A single turn carries every row of the set below to another of its rows. Some are shown first; where does it send the rows asked next?
Q_961: 24.6 -16.1 -10.7 12.6 9.3 13.6 26.7 0.7 3.2 1.5 -5.8 15.2 -25.1 -4.2
 -11.1 12.9 -8.3 7.4 -1.3 -2.4 -8.6 -13.1 -6.2 -12.8 -6.0 -2.2 -12.5 1.0
 -6.8 2.1 5.5 -23.1 -12.3 2.1 -1.4 -19.7 6.6 -4.9 4.1 6.4 -23.6 -1.3
 23.5 7.9 7.7 0.5 2.7 14.3 6.6 0.1 -3.6 4.1
Q_492: -9.7 -5.4 -13.6 8.0 -16.4 1.0 -0.2 -12.8 -22.0 -4.1 6.6 -8.7 20.0 -1.8
 2.6 3.6 15.4 -0.3 12.0 -16.2 -0.3 17.9 1.0 -8.0 -5.5 3.1 9.3 10.0 -8.3
 8.7 9.4 6.7 -6.5 -10.0 -17.5 -6.8 1.5 4.3 -16.6 -16.7 3.2 -11.4 -5.6
 -0.3 12.8 6.7 -14.6 3.8 -7.4 7.6 37.3 2.2
Q_626: 22.8 -2.6 -14.2 -9.3 -8.1 -0.4 11.6 -17.4 -20.1 -16.5 8.9 4.3 9.1 -16.5
 -8.5 -4.9 -8.3 22.2 -11.5 1.5 8.6 23.2 5.6 -0.3 6.7 -10.0 -19.6 -5.7
 -6.4 -9.2 -4.5 -2.2 -30.2 -0.5 7.5 -4.6 -10.4 24.8 3.8 12.4 19.2 12.4
 3.7 6.3 -10.8 7.0 -1.3 -21.9 13.7 9.6 15.4 1.3
Q_776: -3.0 3.7 -10.6 -4.4 -4.5 9.3 -20.1 -0.4 12.7 9.1 12.0 7.0 -19.7 -6.9
 -2.4 20.9 -4.5 12.5 5.2 8.8 2.8 -4.7 11.1 -29.6 17.3 6.4 -16.4 -7.8
 -23.1 15.9 1.8 24.6 -4.2 -0.1 24.6 -3.4 12.9 -10.3 18.9 -7.1 2.4 2.1
 7.3 6.2 -7.2 -9.8 -5.0 -12.5 0.2 -5.9 3.4 -5.7
Q_767: -4.6 -11.8 -4.9 -8.7 7.7 -3.2 2.9 -5.3 7.2 14.8 6.4 -0.4 19.0 -6.4 16.9
 9.7 -4.9 -9.9 -8.2 -8.4 6.3 -1.4 6.9 17.1 10.1 -14.1 -13.4 7.7 -3.0
 21.5 1.7 1.0 -17.2 8.0 21.2 1.7 -17.8 -30.6 2.9 -2.1 -16.0 -0.8 -8.2
 -2.2 11.1 -1.5 20.0 -0.7 9.2 27.2 6.7 -13.5
Q_908: -10.8 -11.7 -1.0 -14.2 25.0 -11.9 -4.5 2.1 -0.7 2.9 -3.6 8.2 0.6 2.3
 -4.7 -10.7 11.4 18.6 -12.9 0.2 5.3 -5.0 25.5 5.3 -13.5 9.2 7.2 8.7 -4.1
 6.7 -12.0 -19.8 17.1 0.8 -1.3 2.7 -8.6 9.6 8.5 0.7 -1.7 -14.5 2.4 3.7
 -2.8 13.2 16.2 14.6 3.4 1.9 -6.7 -19.6
Q_909: -9.4 -16.8 -15.6 -16.1 2.4 -5.0 -15.2 -10.1 19.5 12.8 13.4 13.3 5.7 -1.1
 12.1 -4.0 -7.5 10.9 -5.2 -1.6 -3.4 -8.7 15.7 18.9 7.8 7.8 4.6 1.1 -0.8
 6.8 4.1 21.6 4.3 6.8 19.5 -2.2 -3.9 -14.7 1.1 7.4 2.7 -17.6 -2.0 16.7
 7.1 5.2 6.6 -15.2 6.6 14.9 25.6 -21.1
Q_715: 18.7 6.3 11.4 0.0 -12.1 26.9 19.6 -5.7 -20.1 -20.8 7.7 -12.7 -1.9 -4.0
 -12.9 -7.8 21.5 4.3 -15.7 -6.3 -22.0 11.6 19.2 12.2 -4.5 1.1 -10.1 -5.2
 -6.4 11.3 -21.5 -6.6 -0.4 -1.3 23.3 -8.4 16.3 -7.9 0.5 -7.0 -2.9 -3.8
 -11.8 0.8 -6.5 -12.9 -9.4 -1.2 4.2 17.5 1.2 -4.1
Q_962: 5.2 -10.5 -3.6 8.3 -11.1 -3.5 -17.0 -1.8 8.7 -15.2 14.7 -8.4 -7.7 13.0
 -20.1 2.5 -8.2 -9.9 6.7 -2.8 -1.5 4.9 -15.9 2.3 -33.3 -17.3 -6.9 -0.9
 -3.0 -11.7 -0.4 6.9 -11.5 -6.6 11.4 -2.1 -12.8 2.6 -11.9 -11.8 7.2 6.3
 -14.5 -12.0 -2.6 5.8 -14.4 -3.2 6.9 13.1 0.0 -7.0
Q_703: 2.5 -8.5 -9.5 -6.3 -0.8 -2.2 0.4 6.3 12.7 18.3 -7.8 -10.1 -1.3 -19.6 4.7
 18.3 3.2 8.2 4.9 4.8 -6.3 5.2 -4.9 -9.9 17.1 -9.9 -1.1 -5.2 -11.0 11.9
 -3.4 18.9 -38.2 3.4 6.5 6.7 18.3 -22.2 -2.8 -3.1 -10.5 8.2 14.8 9.6 7.4
 -4.6 -1.1 -6.5 6.4 -16.3 -0.6 10.1
Q_473: 1.5 12.1 -2.1 -13.4 -16.8 -1.6 1.7 -6.4 19.9 20.5 1.6 -0.3 -3.2 -10.7
 -5.3 28.2 -12.6 15.9 5.3 13.9 -16.2 -3.7 11.5 -5.2 12.6 -8.1 -9.9 -4.6
 -1.2 13.8 -5.4 16.2 -12.0 12.2 0.1 -13.8 17.8 -7.3 28.4 -4.6 9.8 19.9
 20.8 -4.6 19.3 4.8 -6.7 -18.7 -6.7 12.2 7.1 -11.5
Q_410: -11.4 -8.4 16.5 0.5 17.1 -4.5 16.3 0.5 -3.4 3.3 -14.4 3.9 11.8 1.0 -16.1
 1.4 -2.0 4.4 -2.0 9.6 1.3 -9.5 10.5 13.0 7.1 -2.5 6.1 -1.1 8.0 13.0 1.6
 -14.9 22.2 -9.0 -14.4 -6.3 -18.5 17.0 28.4 -7.9 2.1 2.6 10.6 5.1 20.9
 16.8 9.7 -5.9 3.1 16.5 -3.9 -11.1
Q_570: 0.5 -17.3 -4.0 -5.9 -8.5 6.6 -14.4 8.7 -5.8 -10.9 13.6 -10.4 0.0 12.9
 -16.4 11.7 -10.7 -7.8 14.4 -16.5 -0.8 11.9 -19.3 -4.2 -20.3 -8.4 -19.3
 5.7 2.8 -21.7 5.9 -4.3 -5.0 7.2 12.5 -2.5 -9.7 -4.0 0.9 -2.8 -0.4 14.3
 -17.7 -8.4 -7.8 6.9 -11.4 -9.1 -9.2 5.3 3.5 -2.5
Q_978: 9.7 8.1 -3.1 3.4 34.3 -6.2 17.2 -11.0 -17.0 15.2 4.2 7.1 1.0 -16.2 3.9
 -3.2 9.3 -1.6 -20.5 -3.3 9.2 -7.9 7.5 6.3 -8.2 -7.7 11.3 0.8 3.9 8.3
 8.8 1.9 4.8 -8.6 -12.7 -4.0 -12.3 15.9 -3.4 3.1 -18.2 -3.5 0.9 -2.9
 -0.8 -6.1 20.4 11.7 2.0 9.2 -5.3 -1.3
Q_323: 6.8 2.6 -0.7 10.9 -4.8 32.6 19.1 -7.3 -27.2 -7.6 14.4 -9.6 1.1 1.0 -7.9
 5.0 28.1 -4.8 3.4 -5.4 -15.5 17.0 17.1 4.9 -13.3 10.8 -11.7 -4.4 -4.2
 6.0 -18.0 -17.4 -7.5 0.2 16.1 -11.0 18.5 -9.3 5.8 6.0 4.1 -9.6 -6.8
 -3.3 0.0 -7.6 -1.4 -5.2 3.6 22.1 6.4 -21.3
Q_574: 5.3 13.5 8.6 2.1 0.7 11.3 25.0 -7.2 10.8 -3.6 -2.0 -6.7 -19.6 5.0 -16.5
 26.4 -0.9 17.8 -4.8 14.1 -9.0 -16.7 3.3 -7.8 7.9 -1.0 -4.2 -5.6 3.7
 13.1 7.6 -11.0 4.1 -4.6 -19.6 0.4 -0.9 7.3 24.3 -14.5 7.7 10.3 27.0
 11.0 18.4 7.5 -14.4 2.5 -7.1 5.3 -5.6 -10.4
Q_361: 6.5 -10.2 -13.9 0.2 -0.6 6.6 6.8 -9.8 2.0 -7.8 -14.3 -2.1 -26.7 -10.8
 -16.0 9.8 1.6 29.0 -18.2 -2.9 8.8 -22.8 2.1 -27.3 -0.4 10.0 -6.1 -10.8
 -20.1 8.7 3.9 -21.6 -3.1 1.4 -3.1 -3.6 -6.2 6.2 18.8 -5.8 -12.1 -4.0
 4.8 26.2 10.5 -1.6 -12.6 11.3 -5.1 2.7 1.6 -15.5
Q_80: -11.8 2.1 2.8 -10.1 -5.1 -7.0 -8.6 2.2 18.3 21.6 -12.9 0.6 9.2 -8.9 1.7
 4.2 -6.1 7.8 1.6 3.3 -19.7 -2.5 5.8 27.9 15.7 -14.6 6.4 2.7 8.0 7.4
 -6.9 14.1 10.6 0.1 4.1 -4.6 -11.2 -1.7 22.5 1.7 8.1 1.7 3.8 -0.1 14.8
 9.5 10.1 -16.5 0.8 36.2 9.1 -11.0
Q_821: 9.0 -8.7 -1.9 16.7 -13.6 -0.9 1.7 -17.8 -10.8 -9.1 2.2 3.4 38.1 2.1 3.8
 -7.4 7.8 8.9 3.1 2.9 3.0 18.2 3.8 -8.4 -11.3 7.0 9.6 10.2 -18.4 9.4
 -3.0 1.2 -8.6 -8.1 -15.3 -17.3 4.9 -2.1 -9.7 -19.7 4.9 -4.2 1.4 -2.9
 11.5 -5.8 -15.9 7.7 -2.6 6.9 31.6 2.2
Q_6: 14.4 1.2 -10.5 -3.8 -9.0 5.1 10.3 -6.4 -23.5 -2.1 -1.6 -6.4 1.5 -6.9 6.4
 2.2 6.5 11.4 -11.6 -1.3 0.2 15.9 -1.7 -3.4 6.3 0.9 -12.6 -16.6 -0.6
 -23.2 -1.2 -8.1 -26.7 8.3 5.7 -7.0 -4.6 26.4 3.2 26.3 17.6 11.0 -0.2
 10.2 -11.1 3.4 -9.2 -19.9 7.0 0.6 22.6 -1.5

Q_626 turns into -> Q_715
Q_492 turns into -> Q_570
Now these:
Q_776 turns into -> Q_361
Q_703 turns into -> Q_961
Q_574 turns into -> Q_410

